In the rows, 128 means zero.
Rows swapped in pairs by one turn or mirror: which row each one swaps with
rulok: [128 108 132 128 122 167 127 144 118 129 155 139 147 164  97 107 128 120]
putib: [143 142 156 119 160 146 115 138 119 133 102 142 121 107 136 122 126 133]
rul: [120 118 137 143 145 150 103 144  99 127 127 137 135 158  93 125 128 145]
vegur: [142 124 156 142 146 151 119 140 102 138 113 125 126 157 108 133 122 144]
vur: [134 122 148 144 145 144 108 131  98 127 122 132 134 159 105 136 115 145]
Sefa: [ 98 107 153  92 152 159 122 145 127 132 123 138 129 107 146 102 150 113]
mobov: [114 106 137 112 129 142 118 156 131 114 117 116 103 116 103 130 144  84]
lokem: [109 145 129 105 138 156 134 142 153 131 147 131 152 116 152 112 149  85]
Fir: [105 146 119 139 140 126 108 105 111 112 132 122 150 126 166 122 154 133]
mol: [132 106 138  98 111 126 124 116  90 109 146 108 132 127 124  95 107 104]
Mutur: [104  89 131 136 135 134 122 169 138 128 136 120 106 113 113 115 131  99]
fadin: [107 140 108 140 138 130 123 126 135 111 117 102 119 142 153 147 157 136]
Sepin: [118 126 124 139 156 109 106 118  98 108 140 105 154 114 132  95 112 129]
Bepu: [123 112 133 142 132 157 118 139 110 125 138 126 140 178 100 118 121 140]
gur: [109 123 138 125 106 124 161 135 114 139 160 105 134 135 116 113 108 128]
Kuno: [127 149 115 133 128 128 121 104 112 134 119 124 143 131 169 114 158 133]
paboz: [137 125 143 125 118 140 139 154 114 132 169 113 136 144 103 102 107  91]
Nobev: [109 141 120 140 144 130 124 106 111 121 123 125 143 131 173 126 156 138]
dufi: [114 135 102 121 140 137 122 125 140 113 121 107 129 157 140 144 165 136]
doto: [111  87 139 104 133 114 102 149 108 145 162  99 134 143 139 107 151  98]
vuvi: [115 142 135 115 135 158 148 146 134 132 141 122 142 106 152 112 163  88]
gumef: [134 115 119 105  98 116 112 135 130 141 147 125 138 101 155 127 119  97]
peg: [132 130 137 102 112 141 129 139 111 115 120 110 100 120 133 141 144  78]
fos: [142 125 140 135 120 146 108 153 101 132 153 111 139 155 139 145 139 161]
votul: [131 108 122 122 143 118 121 122 101 101 133 114 150 119 124  82 104 113]
sali: [120 148 120 128 117 156 132 113 122 125 133 129 147 145 173 123 160 130]
madom: [128 133 111 125 114 162 147 118 131 128 144 131 150 137 159 100 159 108]
fano: [135 126 138 130 133 142  98 161 109 142 144 121 136 150 132 151 127 165]
Zod: [104  87 125 130 138 126 122 169 142 132 142 116 116 113 110 111 128  97]
demal: [126 128 141  95 114 150 121 143 108 116 129 119 108 110 128 143 152  84]
Sivab: [130 109 137 107 109 115  97 149 112 144 165 109 143 115 163 114 142 102]
figi: [137 126 139 136 128 135  96 151 109 137 148 113 139 157 130 151 126 159]
Poz: [143 123 123 104  96 125 116 143 130 141 149 128 128  95 151 131 120  91]
mika: [139 127 154 110 154 154 123 145 123 123 114 151 130  99 147 101 130 120]
movi: [ 91 141 139  97 128 143 134 130 154 141 149 152 132 120 130 130 133 121]
dul: [108 140  98 134 137 120 127 122 126 112 120 103 114 143 150 140 148 134]
fimi: [105  93 145 107 139 127  95 161 112 143 165 107 146 134 141 113 144 101]
molu: [138 119 140 111 125 136 119 145 119 127 171 121 140 157  98 109 109  89]

gumef is swapped with Mutur
Kuno is swapped with rul
paboz is swapped with lokem
Sivab is swapped with mobov

